Rows are one point carried round by a steady rotation, each followed by how many steps it has turned.
The counts run from 0 to 827.
[147 106 159 163 108 140 115 134 149 176 128  87 124 130  84 170 141 153
 103 114 164 101 133 135 143 136 146 149  94 136  86 178  97  96 115 131
 127 138  96 107 154 167  86 147]	179
[128 122 142 104 115 140 160 138 136 120 127  60 127 107  91 114 137 138
 131 161 152 167 120  98 121  98 151 203  95 114 126 133  98 137 123 138
 167 152 134  78 152 104 145 155]	601
[101 125 147 133 106 129 132 101 133 138 155 120 146 138  34 129 104 151
 108 151 126 119 135 137 159  83 120 203 135 109 138 109 112 103 120 157
 156 110 181 108 137 123 104 168]	127
[ 79 109 132 112  86 107 139 155 125 117 190 105 147 131 139 108 150  85
 116 141 133 119 130 150 178 108 170 133 142 150 111 140 125 105 125 165
 134 134  93 135  67 143 116 123]	87
[157 111 123 155 150 146  94 127 105 171 123 115 162 101  89 105 130 126
 143 102 125  83 106 127 109 116  85 172 123 106 134 117 132 143  89 141
 162 179 136  98 154 148  91 164]	768
[127 116 109 128 120  86 137 168 154 125 161 136 111 130 136 108 125  90
 144 109 149 160 117 162 139  78 106 140 138 173 187 141 144  82  92 150
 121 140 120 166 153 105  72 173]	585
[158  98 122 149 113 136 140 133 151 163 147 152 124 144 108 157 106 140
  95  96 153  98 130 148 138 118 126 137 138 148 143 164 116  86 101 162
 115 150 152 148 137 135  39 178]	500
[108 118 151 142 110 159 137 105 120 128  99  69 128 113  76 113 134 123
 150 134 130 170 126 154 117  61 125 180 140 116 104 127 109 149 133 136
 156 159 181  94 136  99 104 138]	124
[174  98  97 115 136 118 149 154 118 138  96 121 147 111 117 115 135 111
 118 114 186 109 138 144 105 103  80 105 152 165 142 173  82  94 120 149
 143 133 115 103 141 146  70 163]	111
[ 91  85 136 188 159 150 108 113 135 134 150 105 125 137 123 120 159 140
  73 128 129 112 123 186 162 103 162 125 130 141 141 118 131 114 134 157
 158 128 136 186  90 145  95 132]	76
[117 134 156 110  67 143 141 121 140 126  97  90 136 104  70 100 122 146
 107 158 151 133 160 134 174  80 135 160 135 140 113 149  81 123 144 160
 158 123 144  83 117 129 133 144]	676
[112 137 111 167 185 130  89 110 166 129 132 142 153 103  74 132 128 105
 136 133 132 130 127 121 123 106 120 179 129 109 184 120 136  94  97 153
 112 133 118 146 161 154 100 174]	690
[110 117 142 154 108 133 141 137 106 195 188  85 134 168  99 107 138 152
 136 116 151 140 150 172 180  92 104 145  98 152  95 124 151 132 134 102
 170 119 105 132 103 137  80 130]	83
[138  80 139 173 161 186 157 114  87 114 128  96 126 154 118 107 174 133
 116 103 170 168 128 123 121 112 154 147 102 138 128 141 103 153 124 114
 180 167 115 139 112 108 115 149]	229
[140 119  95 106 145 123 155 153 150 148 134  88 132 100 116 133 113  84
 183 153 142 169 111 107 121  70 106 158 162 113 153 129 126 120 127 126
 127 155 131  71 158 125  86 160]	757
[125  96  98 121 119 128 119 165 183 159 184  91 131 123 147 130 140 104
 130 136 133  93 109 141 147 119 161 126 133 107  86 146 121 122  99 143
 117 186  77  90 102 153  85 136]	331
[141  90  93 179 194 145 134 121  98 134 171 139 132 150 122 119 130  95
 150 102 136 152 121 129 130  88 102 120 147 134 178 123 136 153 118 112
 146 149 107 150 129 142  71 173]	386
[132 114 138 108 111 120 129 120  76 110 126  84 163  94  73 139 125  71
 140 140 134 123 115 128 115  82  98 167 168 141 160 119 101 119 134 160
 154 116 176  86 133 141  98 131]	440
[ 87 135 143 131 129  95 144  95 177 120 125  91 133  86  78 115 162 115
 114 135 170 156 154 146 167  99 114 148 127 116 147 126  92  98 129 151
 164  82 105 125 160 133 105 134]	361
[ 70 125 160 118 132 164 114 112  70 114 134  81 174 126 105  75 173 111
 157 134 153 154 148 163 112 103 139 129 124 159  92 133 116 156 140 130
 138 158 129 128  73 138 129 112]	790
[127 131 139 154 135 125  89  78  81 103 139 145 158 139  38 116 122 127
 129 134 139 100 152 112 126 114 107 164 114 131 165 164  97 120 103 146
 126 116 116 121 156 150 117 194]	613
[125 127 128 171  93 139 123 150 213 173 159 115 118 122 104 155 136 130
 142 110 139 144 136 139 173 110 156 148 106 123  98 143 133 108  98 140
 123 161  88 140 130 146  80 157]	255
[113 124 107 146 146 158  70 136  90 120 136 142 145 152  81  74 123 159
 132 152 110 116 139 143 136  91 130 157  89 184 164 125 142 136 118 128
 100 144 118 154  91 157 133 181]	147
[119 134  99 133 114 118 117 141 153 152 180 118 129 136  88 158 123 152
 124 122 153 114 157 118 163 114 157 117 117 147 149 161 111 114 146 144
  84 112  77 127 121 194  79 183]	805
[108 108 144 137 131 164 138  97 132 137  82  72 139  94  97 107 140 125
 151 147 134 164 138 161 113  62 119 140 161 120 112 122 115 149 131 138
 144 164 182  85 140 110 105 138]	123
[147 142 114 144 132 118 119 126 136 162 129  61 125  87  87 135 128 112
 163 135 128 155 120 135 147  75  78 147 134 120 143 110 123 152 128 111
 154 127 117  75 183 150  87 166]	759
[137 122 145 121 130 140 110 158  87 140  86 127 138 115 119 124 119 117
 140 126 154 158 148 132 118  94 146 115 143 220 160 179 119  95 144 131
  81 148 121 131 125 151  88 177]	737
[130 122 136 174 140 162  77 132  55 119 125 117 153 117  87 107 142 108
 130 121 123 128 125 132 132  94 140 164 104 173 182 103 142 153 126 129
 150 149 116 167 116 171 125 174]	145
[110 102 136 133  98 109 152 135 156 134 229  75 104 143 124 165 121  89
 132 140 125 157 113 133 168  99 182 162 143 115 136 128 127 112 122 148
 124 151 103 130 126 128  97 160]	12
[128 122 129 103 135 111 154 118 155 130 154  88 125 125  66 122 126 153
 116 140 161 140 131  86 147 104 128 197  93  99 163 131 100 107 120 152
 159 108 116  97 170 122 124 188]	603
[105  88 132 125 172 146 115 139  78 185 163  85 179 141 124  98 155 135
 116 115 141  91 115 167 135 113 115 122 145 147 108 108 150 124 139 145
 155 152 151 130  87 162  84 105]	397
[160 115 133 116 119  95  95 165  92 146 152  89 104 139 118 136 118 124
 107 151 143 113 112 121 145 107 160 148 118 189 155 165 123  99 128 127
 110 133  81 101 142 167 116 183]	337
[122 120 109 101 158 112 131  99 160 144 142 111 144  84 103  90 133 143
 114 134 153  91 154  99 160 106 136 123 153 101 163 136  91 123 134 186
 140 137  94  92 153 162 102 193]	606
[ 81  92 116 159 123 164 102 124 126  97 147  85 123 156  85 137 155 138
 103 155 126 130 141 190 118 108 143 122 108 155  88 143 103 121 127 135
 114 120 141 154  63 146 104 118]	0
[142 107 147 106  95 139 113 155  91 140  97 116 129 147 105  89 108 160
 114 138 144 121 135 162 121  91 125 153 123 206 131 163 124 103 111 148
  98 161 157 117 129 111 108 174]	347
[137  89 119 156 135 162  84 132 117  95 109 110 130 131  98  79 132 140
  77 174 114  93 122 138 138 104 152 186  96 122 122 143  89 121  94 150
 162 163 122 114 105 128 161 162]	772
[122  98 100 120 144 143 143 160 210 141  91 116 109 109 134 113 149 145
 117 131 174 136 141 157 112  98 129 112 127 147 119 177  92  77 101 160
 111 147 135 143 122 110  71 148]	426
[148 105 102 142 122 175 122 117  79 112 133 133 156 127  72 119 111 127
 141 145 126 120 147  74 146  93 149 153 136 132 160 138  80 165 143 145
 136 138 120  95  97 171 123 187]	60
[143 120 115 134 110 147 154 167 162 166 116  89 136 136  73 129 125 131
 156 135 162 161 132 162 125  88  71 163 111 151  85 155 114  99 117 108
 152 129 157  88 136 110  77 116]	749
